Each path below is one point turned by a fixed rotation once a step. After each direction that follows a path, write how fast that rotation turns it, in degrees each step (0 if it stays still).
Each turn is a multiple of 5 degrees from 10 to 175, or 0.
Each row of a path follows its step; steps can be skipped.
Rotation 1:
step 0: [ 14  -9 -15   9  -6  -5  -5   0   9   5 -15  13   4 -10  12  -6   9  21
  -5  13  -6 -11  -2  -2   7 -17]
step 1: [ -2  13  -9  22 -11   3  -4   8   1   8 -13   3   4 -15   2   1   9  11
   8   3 -21 -23  -3   3   6  -4]
step 2: [-11  29 -10   0   0   7  -1   6   5   0  -7  15   2 -12  -5  17  -5  -2
  18   0  -6 -18  -3  -3   5  11]
step 3: [  4  10 -16 -16   2  -2  -4  -6  15  -5  -8  27  -3   3   0  15 -13   8
  13   4  14  -8  -7  -7   5   3]
step 4: [ 11 -13 -11   4  -7 -13  -6 -12  10  -1 -18  21  -6   9   3  -4  -3  18
   6   2   8 -14  -9  -2   6 -17]
step 5: [ -4  -3  -2  27  -7 -12   1  -2  -4   1 -21  13  -1  -7   1  -8   8   6
   8 -11 -13 -20   0   3   5 -13]
step 6: [-10  14   0   7   2  -1  11   6  -6   1 -11  21   4 -21   0  10   4  -2
  13 -18 -10 -18  10  -4   4   6]
step 7: [  2   4  -8 -18   2   6   8  -2   4   0   0  24  -4 -18   5  17  -5  14
   7 -10  13 -12   5 -11   6  12]
step 8: [  7 -12 -13  -2 -10  -4  -5 -16   8  -5  -5  13 -13 -10  10  -1  -2  27
   3   8  14 -13  -7 -11   8   5]
step 9: [ -1  -2  -7  26 -16 -17  -6 -14   4 -10 -15   3  -1  -9   9  -9   9  10
   5   9  -5 -17  -4  -7   3   2]
[ 0  4 -1  0 -4 -5 -2 -4 -3  0 -1  0  5  8 -1  6 -5 -1  8  0  1  1 -7  7
 -7 -4]
45
[-7  4  2  1 -4  1 -1  6  1  3  5  5  4  3 10 -4 -3 -6  3 -3 -2 -2  3  4
  3  6]
85
[  3   2   4   0  -7 -11   3   3   1   0   1  -3  -1  -4   2  -1   8  -4
   0   0  -3   0   0   2   4 -10]
80
[-4  1 -2 -9  2 -5 -2 -3  1  6  8  5 -2 -2 -2  7 -4 -4 -7  1  5 -2  0 -2
  2 -2]
85
Rotation 2:
step 0: [ -2  16  13  -2  -3   0   2  12   8  12   5  16   4  16  -5   2   2 -10
   3   4  19  12  13 -30  10   3]
step 1: [ 19  -5  24   8  -9   9   1 -17  -9  -3  -5   9   0  -5  15  19   0   0
  18  -1  10   4  16  -6  -6   7]
step 2: [-20   1 -10  -2   9   7   6 -14  -6 -12  -5   1  -2   1   1  14   0  10
  19  -5   0   0 -10  -8 -25  23]
step 3: [  1 -14  -5  11   9 -12  10   1  -9   7   0  -4  20  11 -11 -17   8  -3
  12 -10   6  -6 -16  11   1  25]
step 4: [ 18  -1  -5   3  17   0  -5  -1   8  23   5 -15  13 -10   7 -12 -20  -8
 -15 -10   0   1   1   8 -14  11]
step 5: [  3  11  -5  -8  13   1  -6 -21  -6   4  12  -4  -9  14   3   4  13 -13
 -29   0  -5 -10   1  14  -9  -9]
step 6: [ -2  14  14 -18   7   1   2   4  20 -10   5  -1   0  21 -11   5  -5  -3
  -9  22  20  -9 -11   0   7  -8]
step 7: [  4   4  32   3   6  16  21   2  12  -3   0   1   2  -2  12   0  -1  -8
  16   3  -7   9   0   6  10 -19]
step 8: [-16  12  -1  -6   2   1  16   4  10   3 -18  18   5  -1  14  16   9   4
   0 -11 -11  23   3 -10 -10   3]
step 9: [  4  -5   3  10 -17 -10  12   2 -16   7 -14  -1   6  18   5   9  12   7
  -3  13   0  10   0  -7   6  30]
[ 0  2  2  1  5  4  0  4 -2 -3  6  4  6  0 -1  7  0 -4 -3  2  1 -7  3 -6
  3 -9]
55
[  3   0   6   2  -6   4   1  -3  -1   2   4  -8   4  -8   3   2 -10  -1
   2   6  -6   0   1   2  -3   0]
125
[ 0  0 -1 -1  1  4 -4  0 14 -2  1 -3  1  2 -6  2  5 -5 -2  3 -5  1  6  7
  3  0]
45
[-1 -1  4 -9  0  2 -5 -4  2 -3  5  1 -5  2  4  2  1  2 12  2  7 -2  0  3
 -1 -4]
70
Rotation 3:
step 0: [  0  -3  -8  -9   8   1  17 -26   4  -1  12   4 -15   3  21 -11  -1   7
  -6 -10 -28  -8   3  -2  -2 -12]
step 1: [ -1   0   0  10   6 -17  19 -19   2 -12   5   7  14  25  17   3  17 -12
  -8  -4  -8   3  14   0  -6   0]
step 2: [ 20  -5 -15 -10  -8  -3   3  -8 -12   2   3  -2   0   7   9   3  14 -16
  18  -5 -11  -1  27 -14  -2   6]
step 3: [  5  -5   8  -6  -2   4   9  -5  -1  -9  10   2 -21  17   2   7  16  -2
  18  13 -15  -2   4 -21  -3 -24]
step 4: [  6  13   4 -10  -4  -3  13 -14   9  -3  13   3 -14  -4  30 -11  11   3
 -11  -8 -22  -8   0 -10 -14  -7]
step 5: [ -1 -11 -14  11   1  -7   5 -33   3  -9   4   9   2  25  22   6   9  -9
  -1 -12 -10   0   0   1  -2  -2]
step 6: [ 21 -10   0  -5  -4 -14  15   0  -7 -12   5  -3  -2  17  10  -3  14 -23
  13  -2  -6  -2  22  -7  -5  14]
step 7: [ 12  -1  -5 -13   5  10  -9  -8  -2  -9   6   0 -14   8  10   1  14 -11
  14  12 -15 -11  15 -24   4 -21]
step 8: [  8   8  18  -6 -15  -3   8 -13   8 -11   4  -1  -9   9  26   5  15   6
  -6  -1 -15  -4  -9 -14 -15 -12]
step 9: [ 11  -7 -17   8   3  -7   5 -24   1   0   1   1 -18  12  33  -8   3  -7
  -1 -17 -13   1  -5   0  -1   4]
[ 4 -3 -1 -1  0  1  1  0 -6 -4 -6 -7  6 -2 -4  4  2 -8 -2  4  4  0 10  0
  1 -5]
80
[ 4  7  1  0  8  2  0 -1 -5 -3  0  4  5  4  2 -3 -3 -1  7 -8  6  5  1  5
 -4 -1]
85
[-1 -5 -2  0  1  0 -2  0  0  2  3  9  0 10 -1  6 -3 -3 -5  6  4  4 -4  0
  0 -9]
160
[  4   0   2  -9  -5  -8   4   6  -1   5   1   2   1  -2   4  -3  -4  -3
  -4   2   4  -1   0   1 -10   3]
160
[ 3 -3 -9  1 -4 -1  3  7 -1 -7  4  4 -8  0 -6 -2  0  0  9  3  4 -2  1  2
  1  2]
95
Rotation 4:
step 0: [ -6  12  -4  -3 -15  -4  -7   9  -5   8 -11  12 -11   4 -14  -7  -2   7
 -24   3   5  -7   3 -10  -4  -7]
step 1: [-19   8  -3  -8   1   6  -5 -11 -11  14  -6   0   0  10  17  10   0  -1
  -8  -3  -6 -15  15  -2  -9  11]
step 2: [-13 -13  13   4   8   9   1  -5  10   7   1   0  16   6  -1   8  25   4
  -5   0 -18   0   4  -2   2  -7]
step 3: [ -3 -20  13  -7  15  -7  -3  -4  17  -3  14   5  -8  -5   6  13  -2 -18
  10  -4  -1  10   0  -6   4  -3]
step 4: [ 14 -11  -1   2  -8   6   5   8  16   4  -3  13  -7  -8  -2  -8  -1  -4
  12  11  16  16  -2 -12 -11  -8]
step 5: [  1   6 -24   6  -2  10   3   2   1  -3  -8   6   0   8  14   0 -18  -3
   3  -4  22   5 -14  12  -5   1]
step 6: [ -7   8  -5  24  -5  17   1   2 -12   0  -8   7   7 -11 -10   5  -2  10
  -8  -4  -5  -6 -14   3  10   8]
step 7: [  5   3  -5  -5   7  -4 -14 -16 -10   0  -4 -11  -3 -13   3   6  -5   1
   1 -14 -25 -13 -12  -7   8   1]
step 8: [ 12 -11   2  -7   1  -6   1  -6   8  -2  -2 -25  -4 -12  -5   4  10  19
  -3  21  -9  -6   6  -3  -3   0]
step 9: [  9   0  -1 -17  14 -11   3   6  14 -14   6  -3   6  -2  15 -11   0  -4
 -10  11  13  -9  11  12   7  -2]
[ 2  1 -6 10  4  3  8 -1 -4  2  3  2  2  4  1  1  5 -7 -1 -3 -5 -4  5  3
  5 -1]
85
[ 6  7 -5  7 -2 -5 -3  2  1  5  2 -4  0  0  0  1 -8  7  1  1 -3 -3 -7 -1
  5  1]
45
[ 2 -3  2  5  0 -3  0 -3 13 -6  3 -3  2  0 -2 -4 -2 -1  6 -1  3 -6  6 -2
 -2 -3]
65
[-7  2 -5  4 -6 -3  4 -3 -4 -3 -2 -1  1  0  1 -4  2 -1 -1 -4 10 -1 -3 -9
  3  1]
65
[-2 -4  0  5  0  1  4  5 -1 -1 -3  5  1  0 -8 -5  4 10  0  7 -5  1  0 -5
 -2 -4]
175
[ 6  2  3 -1 -2  1  3 -1 -3  5 -3  4 -9 -4  3 -6 -1 -3  6 -4 -5 -4  2 -8
 -5  3]
110
Rotation 5:
step 0: [  7 -14   0  -3   9  14   3  -8  -7  -1  15 -19  -6   0  11   7   2  -5
 -21  -8  -9   8  -4   4  14  21]
step 1: [  4   9 -12   1  -9  10  -5 -13   0  11  10  -2  -3 -18   4   0  18   2
  -4  -5 -17  -1   4 -17  -8  23]
step 2: [  2  18  -8   3 -16   5  13   2   8  -2  26  -5   2  -9   4  -3   3 -17
 -14   3  10   7   3   8   5  15]
step 3: [  1  15 -16   1  -3   7   4  19  19  13   5  15  -5   3 -17  13  15   6
  -6   3  -1   8  10  -2  -8   9]
step 4: [ -6  16  10  -5 -13  -3  25   4  12   4  -9   5  -8   0 -16  -3  -8 -10
   5   4   9  -8  20  10   0   6]
step 5: [  2  -7  -1   1  11   2  15  18  -3  21  -4   7 -18  22  -9   9  -7  -1
   4   4  10   3  10  -4  14  -1]
step 6: [  3  -6  14  -1  15  -3   6 -16  -8  22 -14  -5 -13   5 -12 -12  -3  -4
   9   6   2 -12   7  -3 -14   6]
step 7: [  9 -11   8   6   3  -5  -3  -4 -20  14  14  -8   0  19  -1  -3 -16  -8
  11  -7  13   2 -13  -8   5  17]
step 8: [  2  -8  -1   1   8 -11 -17 -18   5  15  18  -3   7  15 -13 -17  11   1
   0  -1 -11  -8 -11  -4 -13   4]
step 9: [  8  -2   6  -3 -11 -11 -12  -7   7  -9  13  -9  13   4 -11   0 -13  -3
  -7 -20  -4  -1  -9  18   1  21]
[-3  0  2 -3 -3  0 -2 -4 -9 -1  1  1 -6 11 -3  0  0  1  0 -4  6 -1  3  2
 -8 -6]
35
[ 2  4  1  6 -2  4  4  0  2 -5  3 -3 11  6 -6 -1  2  6  1  4  3  2 -3 -4
 -5  0]
65
[ 3  2 -4  6  5  2  2 -5 -5  2  4  4  2  3 11 -2 -4 -4  1 -1 -5  0 -2 -1
 -8  4]
55
[-2  6 -7  1  1 -7 -6  4  1  0  6  4  6 -3 -2 -4  3  1 -1 -5  4 -2  4  8
 -1  2]
55
[-1 -1  3 -1 -1 -7 -1 -1  4  8 -4  0  2  4  8 -1 -5  9 -3  5  7 -4 -1 -1
  0  3]
35
[-3  2  3 -3  6  1 -2  7 -2  2  3  2  4  6  4 12  6 -1  1 -5  2  2 -4 -4
  4  2]
155
Rotation 6:
step 0: [ -1   7 -15  18  -5 -15   1 -12 -10  10   0   6  11  10  -9 -17  15   9
   4  -1   5   3  -9   2  -1  18]
step 1: [  5   4  20  15   0  21   7 -11   6   5   5   9 -10  12  -1  -6  12  15
   4   5  19  -3   6   9   5   3]
step 2: [ 23   4 -10   2   5   1   4 -18   9  13   1   7   2  -8 -15 -13  12  -2
   1   0   2   5 -13 -15  19   1]
step 3: [ -4  -7   3   5  -7   1  -9  -8  -6  18  -5  24  16   3 -11   5  14  14
  -2   8  13   7  13  -1   4  12]
step 4: [ 21  -5   9  15   8   5   5   8   0  12  -4   3   4   1  -2 -16  12  15
  12 -15   3   7 -10  15  10   1]
step 5: [ 16  12  -6  12   6  -1   3 -14 -11  -3  -3  16   0  14 -14 -14  10   1
  -5  18  -1   3   3   1  -3  18]
step 6: [  2  -8  19  13  -3   7   8 -12   7   1  -1  23   4   5 -16   0   4   0
   1  -1  18   4  -4   6  22  -9]
step 7: [ 15   7  -2  -5  -4  -3   5   6   0  10   4  15  10   2 -20 -13  17  11
  10  -9  -8   5  -7 -18   9  11]
step 8: [ -3 -12  -4  20  -2   6   4  -7  -5  11  -2  15   4  13 -12  -3  15  24
 -18   2   3  -1   0  12  -3   7]
step 9: [ 14   9   8  25  -1  -6   3  -6  12  -3  -2   2  -3   9  -1 -16  12   4
   9 -11  19   6 -11  -4  11   6]
[ -7  -1  -7  -1   7  -5   3  -8   2   0  -1   6   0  -1   4  -3  -1   4
   1   5 -10   3   0  -1   1   1]
140
[ 2 -4 -8  5 -4  0  5  7 -6  6  6  1  1  4  5  4  2  2  5 -3 -3  4  1  4
 -5  0]
90
[ 8  0 -2 -2  5  3 -7 -3 -2  6 -5 -1  2 -7  5  2 -1 -2  6  7  3  3  4  6
  1  0]
40
[ 1 -4  4  6  5 -6 -6  4 -1 -2 -5 -4  4 -2  4 -5  0  5 -8 -5  0  5  2 -1
 -5  4]
80
[ 3  3  2  1 -6 -9 -2  3  3  2  3 -3  1  1  0  1  1 -4  3  8 -5 -1 -1 -4
  0 12]
155
[ 1  1  8 -2  1  0  1  5  8 -1  0  2 -7  2  6 -2 -1  4 10 -5 -1  4  4 -2
  3 -1]
135
